Each row has a hidden score. How much does it go up from the first row of each pair to the second? 15 means little or no change, 30 a big rise and 0 a big fall. The score is a weighted sum of the row's numbers plus the product of two more (or one squared), each taken from its middle value.
[-0.5  0.   0.1 -0.6  1.2  0.  -0.8  1.1 -0.6  0. ]
[ 1.7  0.9 -0.7  1.2 -1.7 -0.2 -0.3 -1.4  0.4 -0.2] -> 16
[ 1.7  1.  -0.8  1.7 -1.5 -0.4  0.5 -1.7 -0.1 -0.1]
[-0.8 -0.2  2.5 -1.4  1.2  0.   0.   0.8 -0.7 -0.6] -> 13
[ 1.1  0.8 -0.6  1.  -1.8 -0.1 -0.6 -1.2  0.9 -0.2]
[-0.8 -0.1  2.1 -1.5  0.6 -0.8 -0.2  0.7  0.2 -0.4] -> 16
[-0.6 -0.5  0.1 -0.8  0.4  0.1  0.2  0.9  0.7 -0.5]
[ 1.2  0.1  0.2 -0.2 -0.2 -1.7  0.1 -0.2  0.6 -0.1] -> 21
[ 1.3  0.8 -0.6  1.1 -1.7 -0.2 -0.5 -1.3  0.8 -0.2]
[ 1.8  1.  -0.7  1.4 -1.7 -0.3 -0.2 -1.4  0.1 -0.1] -> 18
[ 1.6  0.9 -0.6  1.2 -1.7 -0.2 -0.5 -1.4  0.5 -0.2]
[-1.3 -0.7  0.1 -1.1  0.9  0.8  0.8  1.2  0.  -0.3] -> 17
[-0.8 -0.9 -0.3 -1.   1.1  1.2  1.3  1.1 -0.8  0. ]
[ 1.4  0.1  0.1 -0.2 -0.2 -1.7  0.1 -0.4  0.4  0.1] -> 18
[-0.9 -0.1  1.9 -1.5  0.4 -0.9 -0.1  0.7  0.4 -0.3]
[ 1.9  1.  -0.7  1.4 -1.7 -0.3  0.1 -1.4 -0.1 -0.1] -> 22
[-0.9 -0.7  0.3 -1.   0.6  0.4  0.5  1.   0.6 -0.5]
[ 1.2  0.1  0.4 -0.2 -0.2 -1.8  0.  -0.3  0.6 -0.1] -> 22
[ 1.1  0.8 -0.6  1.  -1.7  0.  -0.8 -1.2  0.9 -0.1]
[ 1.1  0.8 -0.6  1.1 -1.8  0.  -0.9 -1.2  0.8 -0.1] -> 13
[-0.9 -0.1  2.6 -1.3  1.1 -0.4  0.1  0.7 -0.7 -0.6]
[ 1.4  0.6 -0.2  0.5 -0.2 -1.8  1.  -0.4 -0.8  0.3] -> 21
[-0.7  0.  -0.9  0.4 -0.1  3.1 -2.5 -0.5 -0.1  0.7]
[ 1.3  0.8 -0.8  2.  -1.4 -0.5  0.9 -2.   0.2 -0.3] -> 26
[-0.7 -0.4 -0.6  0.   1.   0.7 -1.3  0.7 -0.5  0.7]
[ 1.7  1.1 -0.6  1.6 -1.6 -0.4  0.4 -1.7 -0.2 -0.1] -> 11
[-0.7 -0.8 -0.4 -0.7  1.2  1.4  1.3  0.8 -1.3  0.2]
[ 1.2  0.8 -0.5  1.  -1.8 -0.1 -0.7 -1.3  0.9 -0.1] -> 7
[ 1.5  0.5 -0.3  0.5 -0.2 -1.7  0.7 -0.4 -0.8  0.3]
[-0.4  0.   0.1 -0.5  1.1  0.  -0.7  1.1 -0.8  0. ] -> 10
[ 1.4  0.9 -0.6  1.2 -1.8 -0.2 -0.4 -1.4  0.6 -0.2]
[-0.7 -0.6  0.3 -0.9  0.4  0.2  0.5  1.1  0.5 -0.6] -> 19
[ 1.1  0.8 -0.6  1.1 -1.7 -0.1 -0.9 -1.2  0.8 -0.1]
[-0.7 -0.8 -0.4 -0.6  0.9  1.4  1.5  0.8 -1.6  0.6] -> 23
[-0.6  0.  -0.1 -0.3  1.1  0.2 -0.8  1.1 -0.9  0.2]
[-1.1 -0.7 -0.1 -1.2  1.1  1.   1.   1.  -0.2 -0.2] -> 22
[-0.5  0.2  0.2 -0.7  0.9 -0.1 -0.8  1.  -0.3 -0.3]
[-0.7 -0.8 -0.5 -0.3  1.1  1.5  1.4  0.6 -1.6  0.6] -> 19
[-0.7  0.1 -1.   0.5 -0.1  3.1 -2.5 -0.6 -0.1  0.6]
[-0.4  0.   0.  -0.6  1.1  0.1 -0.6  1.1 -0.8  0. ] -> 27
[ 1.4  0.8 -0.8  2.  -1.6 -0.4  0.8 -1.9  0.1 -0.2]
[ 1.4  0.9 -0.7  1.1 -1.7 -0.2 -0.4 -1.3  0.6 -0.1] -> 16
[-0.3 -0.2  1.5 -1.   0.1 -1.1 -0.4  0.4  0.9 -0.3]
[ 1.4  0.8 -0.7  2.  -1.6 -0.5  0.9 -1.9  0.2 -0.2] -> 12
[ 1.8  1.  -0.7  1.4 -1.7 -0.2 -0.2 -1.4  0.  -0.1]
[-0.2  0.1  0.1 -0.4  0.3 -0.6 -0.7  0.7  0.6 -0.4] -> 15
[-0.9 -0.7 -0.4 -0.9  1.2  1.4  1.   1.  -1.   0.2]
[-0.7 -0.9 -1.1  0.   0.6  1.3  1.4  0.2 -1.2  1.1] -> 7
[-0.7 -0.5 -0.7  0.5  0.2  2.7 -2.6 -0.2 -0.2  0.9]
[-0.3 -0.5  0.1 -0.7  0.4  0.   0.   0.9  0.7 -0.6] -> 21
[-0.3 -0.5  0.3 -0.8  0.4 -0.1  0.1  0.8  0.8 -0.6]
[-0.2  0.   1.6 -1.3  0.2 -1.1 -0.3  0.3  0.8 -0.4] -> 11
[ 1.1  0.1  0.4 -0.1 -0.3 -1.8  0.1 -0.3  0.7 -0.1]
[ 1.9  1.  -0.7  1.4 -1.6 -0.3  0.  -1.5 -0.1 -0.1] -> 9
[-0.3  0.2  0.1 -0.3  0.3 -0.5 -0.7  0.7  0.6 -0.5]
[ 1.   0.8 -0.6  1.2 -1.7 -0.1 -0.9 -1.2  0.8 -0.1] -> 9
[-0.8 -0.9 -1.2  0.1  0.5  1.3  1.4  0.2 -1.1  1.2]
[ 0.  -0.1  1.3 -0.9 -0.1 -1.2 -0.2 -0.1  1.1 -0.4] -> 20
[ 1.6  1.  -0.7  1.8 -1.7 -0.4  0.6 -1.8 -0.1 -0.1]
[-0.7 -0.4 -0.6  0.   1.2  0.7 -1.3  0.7 -0.6  0.6] -> 22
[-0.2 -0.1  1.5 -1.   0.2 -1.2 -0.4  0.3  0.8 -0.3]
[-0.5  0.   0.2 -0.6  1.1 -0.1 -0.7  1.1 -0.6 -0.1] -> 13
[-1.  -0.2  2.4 -1.2  1.1 -0.5  0.   0.8 -0.6 -0.5]
[ 1.5  0.8 -0.6  1.1 -1.7 -0.2 -0.5 -1.3  0.7 -0.2] -> 16
[-0.9 -1.  -1.5  0.7  0.   1.   1.7 -0.5 -0.4  1.3]
[-1.3 -0.6  0.2 -1.   0.9  0.8  0.7  1.2  0.  -0.5] -> 19
[ 1.5  0.5 -0.1  0.1 -0.3 -1.8  0.3 -0.4  0.   0.1]
[ 1.9  1.1 -0.7  1.5 -1.7 -0.4  0.  -1.5 -0.2  0. ] -> 11
[ 0.8  0.5 -0.7  2.4 -1.  -0.5  1.4 -2.2  0.4 -0.4]
[-1.3 -0.7  0.1 -1.1  0.9  0.9  1.   1.1 -0.1 -0.3] -> 16
[ 1.4  0.9 -0.7  2.  -1.5 -0.5  0.8 -1.8  0.  -0.2]
[ 1.4  0.9 -0.7  1.9 -1.5 -0.5  0.9 -1.9  0.1 -0.2] -> 16
[-0.5  0.   0.  -0.6  1.1  0.2 -0.7  1.1 -0.8  0.1]
[ 1.5  0.9 -0.7  1.3 -1.8 -0.2 -0.4 -1.3  0.5 -0.2] -> 15
[-0.2  0.2  0.  -0.4  0.2 -0.5 -0.7  0.7  0.6 -0.4]
[-1.3 -0.7  0.2 -1.2  0.8  0.8  0.6  1.1  0.2 -0.3] -> 16
[ 1.7  1.  -0.7  1.8 -1.6 -0.4  0.5 -1.7 -0.2 -0.2]
[-0.8  0.1  0.3 -0.4  0.6 -0.4 -0.6  1.   0.2 -0.3] -> 13
[-0.6  0.1  0.2 -0.6  0.7 -0.3 -0.6  1.1  0.  -0.3]
[-0.6  0.  -0.1 -0.3  1.2  0.3 -0.9  1.  -0.9  0.2] -> 15
[ 1.2  0.7 -0.8  2.1 -1.4 -0.4  0.9 -2.   0.3 -0.3]
[ 1.9  1.  -0.7  1.5 -1.7 -0.3  0.1 -1.5 -0.2 -0.1] -> 18
[-0.6  0.2  0.2 -0.6  0.7 -0.3 -0.6  0.9  0.1 -0.3]
[ 1.9  1.  -0.7  1.5 -1.7 -0.2  0.  -1.5 -0.1 -0.1] -> 19
[-0.9 -0.8 -0.3 -0.8  1.1  1.2  1.1  1.1 -0.9  0.2]
[ 1.1  0.7 -0.7  2.  -1.3 -0.4  1.  -2.1  0.4 -0.3] -> 10
[-1.1 -0.3  2.6 -1.3  1.  -0.4 -0.1  0.7 -0.4 -0.5]
[-0.9 -0.1  2.  -1.3  0.5 -0.8 -0.2  0.7  0.3 -0.5] -> 14
[ 1.1  0.2  0.2 -0.1 -0.4 -1.7  0.  -0.2  0.6 -0.1]
[-0.7 -0.3 -0.2 -0.1  1.2  0.4 -1.1  1.  -0.8  0.4] -> 14
[-1.3 -0.6  0.2 -1.   0.8  0.7  0.9  1.1  0.2 -0.5]
[ 1.6  0.9 -0.8  1.8 -1.5 -0.4  0.6 -1.8 -0.1 -0.1] -> 13
[ 1.8  1.  -0.7  1.7 -1.6 -0.4  0.4 -1.6 -0.2 -0.1]
[-1.1 -0.2  2.5 -1.3  1.  -0.4  0.   0.8 -0.4 -0.5] -> 11
[-0.8 -1.  -1.5  0.6  0.   1.   1.5 -0.4 -0.4  1.4]
[-0.8 -0.2  2.6 -1.2  1.1 -0.5  0.   0.8 -0.7 -0.5] -> 18
[-0.6  0.2  0.2 -0.6  0.6 -0.3 -0.7  1.   0.1 -0.3]
[-0.7 -0.9 -0.6 -0.2  0.9  1.4  1.5  0.5 -1.6  0.8] -> 17
[ 1.8  1.  -0.7  1.3 -1.8 -0.3 -0.1 -1.5  0.1 -0.1]
[ 1.6  0.9 -0.7  1.8 -1.6 -0.4  0.7 -1.8  0.  -0.2] -> 15
[-0.7  0.1  0.1 -0.6  1.  -0.1 -0.6  1.1 -0.3 -0.1]
[ 1.9  1.  -0.7  1.4 -1.7 -0.2 -0.2 -1.4  0.  -0.1] -> 19
[-1.  -0.7 -0.3 -1.   1.1  1.   1.1  1.  -0.3 -0.2]
[-1.3 -0.7  0.1 -1.1  1.   1.   1.   1.   0.  -0.4] -> 13
[ 1.4  0.9 -0.8  1.9 -1.5 -0.5  0.9 -1.8  0.2 -0.2]
[-1.2 -0.7  0.1 -1.3  1.   1.   1.1  1.1 -0.1 -0.3] -> 21
[ 1.7  0.9 -0.7  1.2 -1.8 -0.2 -0.3 -1.4  0.4 -0.1]
[-0.6 -0.5  0.2 -0.8  0.5  0.2  0.4  1.   0.6 -0.6] -> 18
[-0.8 -0.9 -0.4 -0.9  1.   1.4  1.2  1.1 -1.1  0.2]
[-0.7 -0.2 -0.5 -0.2  1.1  0.5 -1.   0.8 -0.7  0.6] -> 11
[-0.5  0.2  0.2 -0.5  0.4 -0.4 -0.7  0.8  0.4 -0.5]
[-0.8 -0.3 -0.4  0.   1.1  0.5 -1.3  0.7 -0.6  0.6] -> 23
[-0.6 -0.2  2.  -1.2  0.4 -1.  -0.2  0.6  0.4 -0.4]
[-0.8 -0.9 -0.9 -0.1  0.8  1.3  1.7  0.4 -1.4  0.9] -> 14
[-0.2  0.2  0.1 -0.3  0.3 -0.6 -0.7  0.6  0.6 -0.5]
[-0.9 -1.  -1.3  0.4  0.2  1.1  1.4 -0.2 -0.6  1.4] -> 11
[-0.3  0.1  0.1 -0.6  1.1  0.  -0.7  1.1 -0.7 -0.2]
[-0.9 -1.  -1.3  0.3  0.4  1.2  1.5  0.  -0.8  1.3] -> 12
[-0.1  0.1  0.1 -0.4  0.3 -0.7 -0.5  0.7  0.6 -0.5]
[-0.6 -0.1 -0.1 -0.3  1.1  0.3 -1.   1.1 -0.9  0.3] -> 13
[ 0.7  0.   0.5 -0.5 -0.3 -1.4  0.  -0.2  1.  -0.2]
[ 1.7  0.9 -0.7  1.2 -1.6 -0.2 -0.4 -1.3  0.4 -0.2] -> 11
[-1.2 -0.6  0.1 -1.1  0.7  0.8  0.6  1.1  0.3 -0.3]
[-0.7 -0.8 -0.6  0.4  0.5  1.9 -2.1  0.  -0.2  1.1] -> 26
